One vector is turned by the same rotation once a step. Each row is the vector after some number of steps, and that number follows the row.
The counts run from 0 to 219.
[-12  16 -19 -28  23 -16  13  30  36 -24  29   9 -15   2  -8 -11   5  10
 -35 -18   8 -32   3   1   2  34 -16  12 -22 -16  37   1   9] | 37
[  9   5 -19 -55  23  -3  -3  25  17   4  39 -11 -10  -6  14   8   0  -9
 -20  -6  18 -33   1   6   1  16 -15  26 -29  15  35  -3  13] | 123
[ 10  -4 -53 -13   6  -6 -11  28  30 -14  43  -4   1 -24  -3  -9  16  11
 -15   5  13 -17  -7  40 -22  21 -12  -9 -22  -9  33   3  14] | 41
[ -2   0 -30 -39  18   2  -8  26   1  28  44   2   3   0  32  28  -7 -21
 -11 -10  19   7  -6  16  13 -15 -13  41 -17  21  18  -1   3] | 111
[ 34  -5   0 -42  16  -6 -19  28 -10 -19  17  16   5 -22  11   3   6  -2
 -16  23  36 -11 -16  35   4   8 -16  15 -29  39  22  26  20] | 126
[-23  15 -38 -17   8 -26   8  27 -14  -7  24  18   7  32  -3 -46   1 -15
 -35  12  14  16   0  23   6  11 -11   0 -25  -7  13 -31   5] | 61
[-16   6 -16  14  11  -7  -9  34  21 -21  11  25  20 -39  50 -11  15  10
 -29   8  -5  -9   2  23  23  23 -13  16 -39   6   8   6   9] | 150
[ 10  -4 -26 -20  24   1 -19  19 -11 -51   7   6  15 -25  32  38   3  35
 -18  14  10 -21   7  14  21  34 -22  14 -25  13  15  16  23] | 133
[  9  -1 -13 -43  50 -19 -43  23   0  14  33   6  14  -5   5  -2 -17  13
 -22   0  -3 -22 -16 -12  22  11 -23  15  -6  25  22 -20   4] | 8
[ -7   6 -32   4 -18 -14  -4  17 -18 -12  46 -15  15   6   1  23  -4 -15
 -27  20   1   2  28  45  29  -1  -6  -6 -32  15  -9   1 -13] | 81
[ -7  17 -15 -29  22 -18 -13  16  15  -1  30 -22  11   4  15  23 -11   2
 -36 -12 -30 -37  29   7  21  15 -38  29  -7   7   3  -7 -20] | 2
[-30   3 -21 -27 -17 -10 -29  33   2  -1  30 -28  17 -21   9  28  -3 -17
 -10   1  -2 -39   3  30  15 -13 -25  13 -17  26  15 -11  12] | 104
[-40   9  -9 -32   8 -22 -11  23 -30 -18  15 -11  16  23  -4  28 -26  -6
 -34 -10  -4 -23  12  -3  29   0 -33  22  -2  13  13 -22   0] | 101
[-36  10 -28 -23  10 -19  -8  21  -3   2  37 -20   2  17  14  26 -12 -14
 -29 -17 -13 -23  17  12  22  -8 -39  27  -4   7   8 -12   2] | 100
[ -8  -5 -57   3  30  -6  -9  11 -10 -30  38  26   6  -6  12  10  11  32
 -23   2  21  21   1  22  15  28  -7  -5 -16  -3  17  10  23] | 47
[-41  10  21 -13  -2 -19  -8  34 -33 -33  19  21  -1  15 -16  22  -6 -13
 -27  -4  22  -6 -10  11  46  -6 -10  11 -12  20  21   9  24] | 200
[ -5   8   6 -48 -14 -15  -8  29   3 -37   4 -15   5 -18  -3  15  -7 -25
 -19  13  15 -42  10  29  -2  20 -35  29 -28   6  24   5  10] | 120
[-19  -1  -1  -9  13  -4 -23  42  20 -27  14   2   8 -34  35   9  -2  -7
 -28   1  -3  -9  -4  32  22   1 -34  37  -9  18  14  18   1] | 17
[-34  10 -52  -7  14 -35  -4  10   0 -26  19  14  -5   8  -5  -8   3  31
 -27 -13  -3 -17  10 -11  12  30 -11 -13 -20 -19  21 -36  21] | 54
[-37   2 -38  19  13 -18 -10  23  12 -27  26  17   7 -24  27 -22  17  13
 -30   6   5 -18   3  36   8   9 -10 -11 -21   6  19  10  24] | 52
[  6   4 -58 -31  15 -11  -6  19  12 -22  36   8  -6   8 -10  -3   1  22
 -18   3  12   2  -8  12  -1  41  -4  -4 -22 -19  25 -25   6] | 42
[  6   3 -28 -33   5 -17 -38  20  21  -8  25 -26  24 -27   8   4 -13   4
  -7  17 -22 -41   6  39   3   9 -25   8  -8  20   4  -8 -14] | 6
[  2   3 -24 -38  19  -4 -20  32  39   4  33   6 -12 -19   2  -9  -4 -11
 -15  -8   2  -9 -23   8   5  18 -16  26 -27  -4  35 -18  -3] | 25
[-12   1   8   4   9 -23  -3  29 -30   3  37  21  15  22  -4 -22   0 -16
 -44  10  16  18  12  26  39  -1  -2  -4 -26  39   1  15   7] | 79
[ 17   7 -10 -72  16 -15  -3  15   4 -18  14  -4  -4  11 -16   9 -10  -8
 -27  11  25 -28  10   1  -7  25 -20  26 -25   1  35 -17   1] | 124
[ 18 -12 -20 -16  37   0 -50  30   0  -3  31  13  22 -26  34  11  -8  11
 -11  11   2   8 -18  17  28   8 -28  22  -4  28   2   7  -3] | 12
[-27  -2 -16 -12 -30 -19 -11  30 -23 -30  17   7   5  17 -20   3  -6 -12
 -22  11  17  23 -18  43  28  -7 -23   8 -10   8   5  -7   3] | 195
[-25   5 -21   1   9 -24   9  24 -17 -59   0  27   3  11  -6 -14  -2  27
 -40  12  11  -6   2  22  18  31 -33   4 -19  -8  15  -1   3] | 50
[  1   0 -27 -22   1  -8 -15  23 -29  -6  55   0  -4 -11 -10  31   0  -4
  -8   9  34  -4 -13  30  14   0   8  -8 -27  32  21   5  32] | 208
[ 14  10 -11 -41  18  -3 -28  23   7  -3  34  -1   0 -30  15  33   3   1
  -1   5  16 -27 -10   7   7  15   2   1 -33  35  24  11  27] | 122
[-33   1 -18  17  16 -29  -6  23 -14 -45   6  29  11 -21  15 -12   7  26
 -26  17  14  -9  -5  21  23  22 -22  -5  -9  15   8  20  28] | 51
[-34   9 -17  -3  30 -41 -12  27  -2 -21  16  35  -4   2 -11 -30  -3  16
 -23   0  14 -14  -8 -11  11  23   0 -17 -20   8  31 -11  36] | 55
[  6  -3 -33 -23   6  10 -10  47  25 -12  34   7   5 -22  22   6   8   1
 -17  15  20  13 -16  47   9  16 -15  23 -24  -1  21   3  -7] | 29
